128 stands for zero in the data rows.
Here are some numbered points:
[111 128 177 146 128 137 128 124 117 114 138 140 130 105] 0
[110 135 154 127 119 139 126 131 128 131 122 128 128 128] 1
[128 128 128 132 220 105 110  81 149 128 128 197 128 143] 2
[143 103 128 136 128 133 149 127 107 150 144 130 128 128] 3
[150 135 114 128 128 128 141 144 128 128 107 135 139 107] 4
[138 165 154 109 111 139 128 126 128 144  84 136 100 128] 5
[112 128 144 128 128  95 127 113 128 124 159 145 128 135] 6
[156 119 128 158  94 185 122 192 111 128  76  72 129 122] 7
[112 104  83 128 115 154 137 148 128 150 131 101 149 107] 8
[128 175  74 144 157 128 179 102 163 152 128 138 152 110] 9
[128 160 128 143 175 148 111 128 124  99 119 147 124 125] 10
[119 128 143 128  86 128 128 128 128 130 148 128  81 145] 11
Which point above is nearest to each new point by angle, seen from the average point of the numbered points? Its number follows each.
[137 192 128 132 132 143 177 104 128 222 128 157 119 128] 9
[128 100  77 162 111 104 163 188 118 168 172 128 112  50] 8
[ 70 121 121 128  88 128 136 128 179 145 131  92 128 128] 8
[118 128 102 151 140 128 130 112 131 128 147 128 155 135] 9
[103 159 128 136 140 128 123 140 152 128 103 142 117  76] 10
[128 140 160 128 131 180 121 151 128 128 100 115 122  87] 7
[120 111 182 150 153 145 102  98 131  83 130 128 119 128] 0
[143  99 103 162 128 128 126 128 120 128 162 127 177 180] 3
[128 121  51 138 128 144 170 153 123 189 138  93 162 137] 8
[ 96 134 153  46   0  38 124 194 154 125  60  50 128 119] 1
[128 176 128 124 128 133 107 148 171  90  95 120 123  94] 10
[149 175  87 121 128 128 137 107  95 128 128 166 115 143] 9
[106 139 187 107 145 109 135 103 128  90 136 159 121 122] 0
[115 128 128 128 130 128 125 178 128 123  73 118 155 128] 7
[128 128 165 139 172 161 151  84 128 155 155 147 128 135] 2
[128 125 128 130 132 128  97 167 111  71 128  98 116 128] 7
[104 128 117 156 128 128 128 118 128 203 128 144 148  91] 8
[135 129 119 119 170 116 121 107 115  81 128 134 128 128] 10
[103 128 123 128 107 128 145 136 138 169 153 128 130 104] 8
[134 108 128 152 131 159 127 136 120 128 128 128 142 120] 7
[138 128 129 122  74 149 109 138 133 142  78 104 123 129] 7
[ 87 187 119 135 171 163 171 128 151 185 128 179 147  70] 9
[ 79  87 103 128 128 136 128 157 138 128 180 103 128 128] 8
[138 136 128 103 136 106 122  75 128 135 134 177 101 138] 2
[147 200   0  75 128  13 183 123 128 220 130 164  79 199] 9
